Here are some points, one per row:
 0.846|-1.172| 0.239|-1.079| 0.078| 1.074| 0.671|-1.661|-1.702|-1.447| 1.242|-0.669| 0.358|-1.176|-0.006|-0.979| 0.832|-1.076|-0.225| 1.185|-0.202| 0.407| 1.690| 1.494
 0.078| 0.583| 1.295|-2.271| 0.282|-0.216| 0.222|-0.558|-0.401|-0.372|-2.038| 1.327|-0.316|-0.612| 0.097|-0.525|-1.234|-0.432| 1.640| 0.411|-0.973|-1.162|-0.460|-2.750
 0.148| 1.601|-1.544|-1.483| 0.562| 1.491|-0.825| 0.804| 0.021| 0.662| 0.454| 0.474| 0.429|-0.350|-0.218|-2.170|-0.180| 0.939| 0.989|-0.784|-0.252| 0.593| 1.800| 0.277
 1.087|-0.551|-0.884| 0.509| 1.190| 0.603|-0.975|-0.656| 0.427|-0.492|-0.503|-1.568| 0.206|-0.178|-2.458| 0.890|-0.745|-0.170|-2.117| 0.460| 0.630|-1.662|-0.027|-0.677
 0.429|-2.074|-0.869| 0.536| 0.795| 0.593| 0.058|-0.118| 2.817|-1.181| 0.508|-0.612| 0.951| 0.691| 0.616| 0.353| 0.789| 0.386| 0.305| 0.315| 0.630|-1.088|-0.254|-1.714
-0.904|-0.583| 0.110|-0.172|-0.198| 0.636| 0.227|-1.178|-0.905|-0.169| 0.043|-0.842|-0.538| 1.373|-0.687|-0.302| 0.155| 2.077|-2.046|-1.863|-0.402|-0.149| 0.355|-1.462
-1.034|-0.474| 0.078| 1.100| 0.098| 1.926| 2.275| 1.024| 0.115| 0.263|-0.387| 1.430|-1.065| 0.439|-0.595| 0.865|-1.508|-1.260| 0.226|-1.953| 0.061| 0.344|-0.077| 0.830
-1.195| 1.933|-0.927|-1.021|-0.061|-0.780| 0.567| 1.050|-0.886|-0.163| 1.477| 0.678|-0.230|-0.647| 1.090| 0.129| 0.106| 0.120| 1.988| 0.180| 0.134|-1.369| 0.059|-1.082
 0.092| 0.849| 0.539| 0.417| 0.467| 0.447| 0.384|-0.302| 1.078|-1.984| 0.989|-1.269|-0.533| 0.619| 1.276| 0.922|-1.039|-0.380|-1.942| 0.435| 1.992| 0.675|-0.033|-0.574
-1.176|-1.745| 0.284| 0.315|-1.361| 0.519| 0.101|-0.501|-0.160|-0.234| 0.559|-0.599| 1.094| 0.084| 0.106| 0.042|-1.369|-0.384|-0.095|-1.325|-0.738|-1.389| 0.128| 0.500
-2.085|-1.276|-1.334| 0.632|-0.994| 0.099| 0.576|-1.609| 0.023| 0.729|-0.770| 1.135| 0.696| 1.290|-0.360| 0.060| 1.375| 1.085| 0.628| 0.369| 0.531| 0.079|-0.065| 1.744
-2.461|-0.206|-1.059|-0.812| 1.079| 0.895|-0.929| 0.636|-0.530|-1.908|-2.331|-0.035|-0.763|-0.257|-0.045|-0.899| 1.236|-1.488| 0.449| 1.501|-0.203| 1.025|-0.124|-0.247
-2.166| 0.436| 1.813|-0.082| 1.226|-0.492| 0.464| 2.184| 0.399| 0.413| 1.058|-1.386| 0.613|-0.362|-0.228|-0.401| 0.947|-1.126|-0.184| 2.261|-1.379| 0.302|-1.513|-0.585
-0.057| 1.859| 0.531| 2.096|-0.622|-0.824| 1.882|-1.116| 0.222|-1.109|-0.083| 0.099|-1.502|-0.655| 0.539|-0.978| 0.143| 0.953| 0.546| 0.638| 1.776| 0.753|-0.244|-1.544
 0.225|-1.218| 0.539|-0.155| 0.883|-0.655|-0.489| 1.245| 0.747| 0.677| 0.475|-1.789|-0.463|-1.303|-0.455| 0.144|-0.224| 0.248|-0.452|-0.897| 0.899| 1.015| 2.165| 0.557
 1.387| 1.163| 0.196|-0.395| 1.522| 0.710| 0.454|-0.588|-1.836|-0.795|-1.890| 0.757| 0.030|-1.720|-0.113| 1.681|-1.460| 0.145| 1.215|-0.047| 0.386|-0.018|-1.137|-0.768
-0.314| 0.208|-0.120| 0.115|-0.196|-0.618| 0.999| 1.819| 0.718|-0.801|-0.879| 2.425| 0.029| 0.466| 0.204|-1.372|-1.058| 0.090|-0.395| 0.127|-0.801|-0.179|-0.001|-0.802
 1.265| 0.448| 0.157| 0.969| 0.092|-0.285| 0.201|-0.361| 0.033|-0.190|-0.447| 0.928| 1.160|-0.350|-0.522|-0.600| 0.498| 0.709| 0.102|-1.693|-1.374| 2.949| 1.043|-0.310
 1.199| 0.307| 1.314|-0.007| 1.079| 0.422|-0.544| 0.227| 0.791| 2.424| 0.665| 1.239| 0.480| 0.085| 1.507|-0.528| 0.601|-0.347|-1.215| 1.087|-0.249|-0.465| 1.671| 0.066
-1.101| 1.390|-1.181|-0.688| 1.428| 0.297| 1.336|-0.828| 0.472| 1.815|-0.866|-0.150|-0.798|-0.527| 1.837| 0.293|-0.515| 0.498| 0.437| 0.823|-0.492|-0.922| 0.798| 0.698
 0.183| 1.183| 1.024| 0.341|-0.015|-1.027|-0.772|-0.702| 1.413|-1.336| 1.559|-0.512| 0.399|-0.282| 0.109| 1.353|-1.114| 0.246| 1.231|-1.794|-1.339| 0.585|-0.598| 1.136
-0.209| 0.710|-1.429| 1.543| 1.401|-0.673|-1.055|-0.203|-0.910|-0.670| 0.627|-1.173| 0.894|-0.420| 0.727|-2.240| 0.432|-0.454|-0.565|-0.033|-0.529|-1.363|-0.381| 1.380
-0.696|-1.007| 2.012| 0.077|-1.598| 1.622| 0.354|-0.204| 0.782| 0.060|-1.129|-0.930| 0.659| 0.336|-0.369|-0.464| 0.223| 2.598| 0.087| 0.948| 1.304|-0.200|-0.675| 1.122
 0.571|-2.767|-1.344| 0.329| 0.078|-0.946|-0.535|-0.870| 0.258| 0.582| 0.167|-0.886|-1.422| 0.906| 0.003|-1.664|-1.107|-2.185| 1.709|-0.063|-0.147| 1.323| 0.702| 0.476
-0.688| 0.984| 1.111| 1.213|-1.495| 0.992| 0.119| 1.163|-0.858|-0.679|-2.020| 0.520| 0.450| 1.447|-0.310| 1.001| 1.330|-0.960| 0.793|-0.101| 2.069|-1.633| 1.893| 0.959
-0.952| 1.228| 0.405| 0.516|-0.195|-0.647|-0.266|-1.434|-0.715| 0.001|-0.892| 0.359| 1.083| 0.238| 1.491|-0.772|-1.919| 0.832|-1.718|-0.419|-0.765|-0.027| 0.069| 0.105
-0.320|-0.674|-1.859| 0.023| 0.553| 0.881|-0.690| 0.423|-0.081|-0.304| 1.707| 0.618|-0.951| 0.056|-0.469| 1.131| 0.702| 1.064|-1.113|-0.287| 1.070|-1.506|-1.528|-0.765
 0.860| 0.266| 1.485| 0.157|-0.597| 1.329|-0.418|-0.173| 0.013|-0.920| 1.645| 0.440|-0.574|-0.518|-1.613|-0.361|-1.185| 0.056| 1.537| 1.578|-1.448| 0.239| 0.746| 0.748
 1.644| 0.437|-0.108| 0.821|-0.195|-0.182|-1.560|-0.394|-1.745| 1.099| 0.796| 1.261|-0.486| 1.546|-2.169|-0.714| 0.261| 1.170| 0.113|-0.351|-0.065|-0.650|-0.857|-1.151
 0.550|-1.748| 0.903|-0.462| 1.738|-1.591|-0.561| 1.327|-0.009|-0.522| 0.026| 1.361| 0.527| 1.480| 1.446| 0.254|-0.346| 0.141| 0.241|-1.534| 0.545| 0.687| 0.280| 0.857
 1.457|-0.261|-0.257|-1.384| 0.499|-1.644| 1.077| 0.230| 0.780| 0.696| 0.094| 0.408|-0.371|-0.387|-1.720|-1.024| 0.214|-1.273|-0.772|-1.293| 1.638|-0.051| 0.648| 2.083
 0.370| 2.865|-1.136|-1.170|-1.868|-1.206|-0.161| 0.796|-0.020| 2.203|-0.747|-0.494| 0.297| 0.329| 0.570| 1.099|-1.085|-0.519| 0.429| 1.437| 0.196|-0.040| 1.121| 0.009
 1.972|-0.919|-0.859|-1.465|-1.198| 0.116| 1.763| 0.380| 0.148|-0.948|-0.262|-0.957| 2.362|-0.431| 0.929| 0.110| 0.581| 0.130| 0.426|-0.737|-0.067| 0.229|-2.225| 0.767
There is one direction along which these points spread out most. Take the direction at right angles to it along which they spread out most. Go by this last direction. How far along it is each point below, from 0 to 99? 50 is the average, and the first point above lies past it. One standard deviation of the points above along it is 16.
-0.697| 0.886| 0.603|-1.785| 0.299| 1.047|-1.070|-1.475|-1.274| 1.278| 1.141| 0.354|-0.646|-0.940| 0.215|-0.990| 1.650|-1.794| 0.743|-1.367| 1.620|-0.289|-0.745|-0.881 54
-0.885|-1.482|-0.331| 0.609|-0.121|-2.615| 0.635| 0.240|-0.602|-0.924| 0.511| 0.084| 0.240|-0.704|-0.221| 1.609| 1.656| 0.093| 0.309| 0.354|-0.678| 0.025| 1.741| 0.219 56
 0.833|-1.009| 0.419| 2.684|-2.382|-0.077|-0.613|-0.370| 1.923| 1.102|-0.958| 2.623| 0.214|-1.630| 0.305| 1.152| 0.046|-0.328|-1.591| 0.243|-1.264| 0.581|-0.480|-0.713 43
 1.900|-1.661| 0.396| 1.138|-1.196| 0.437| 0.370| 1.869|-2.153| 0.324|-0.080|-2.010|-1.437| 0.297| 0.949|-0.652| 0.173| 0.927| 0.217| 0.403| 0.391|-0.994|-0.330|-0.624 41
 0.198| 0.675|-0.981| 0.757| 0.531|-0.991|-2.347| 0.650|-0.735| 1.340| 0.110|-0.368| 0.551|-2.307|-0.818|-0.711|-0.865| 0.380|-0.237|-0.407| 0.494| 1.830|-0.986| 0.052 66
 0.635| 0.758| 0.953|-1.093|-0.820|-1.511|-1.046|-0.896| 2.257|-1.425|-0.011|-0.057|-1.115|-0.165| 0.706| 0.768| 1.615| 0.360|-0.378|-0.640|-0.981| 0.380|-0.815| 1.601 54
 0.818|-0.236|-1.016|-1.323|-1.137| 1.459| 0.507| 0.883| 0.628| 0.426|-0.411|-0.706| 0.310| 1.430|-0.630| 1.644| 0.589|-0.278|-1.162| 0.707|-1.390| 1.595| 0.137|-0.494 48
-0.926| 0.503| 0.921| 0.421| 1.617|-0.832| 1.479|-0.700|-0.057| 1.561|-0.412|-0.676| 0.701|-0.498| 0.227| 0.652| 1.064|-0.213| 0.636| 0.773|-1.170|-0.545|-1.106|-0.879 43
-0.187|-0.097|-0.387| 0.934|-0.114| 0.117|-1.281| 0.184|-0.368| 1.148| 0.501|-1.948|-2.373| 2.079|-0.496| 1.165| 0.950|-0.059|-0.625|-0.542|-0.638|-0.785|-1.487| 0.305 36
-0.696|-0.109| 0.301|-1.406|-1.135| 0.101|-0.586|-0.237|-0.121|-0.229| 0.764| 1.117| 0.851| 1.233|-0.451| 1.029|-1.215|-0.520|-0.169| 1.897| 1.180| 0.874|-0.898| 0.038 42
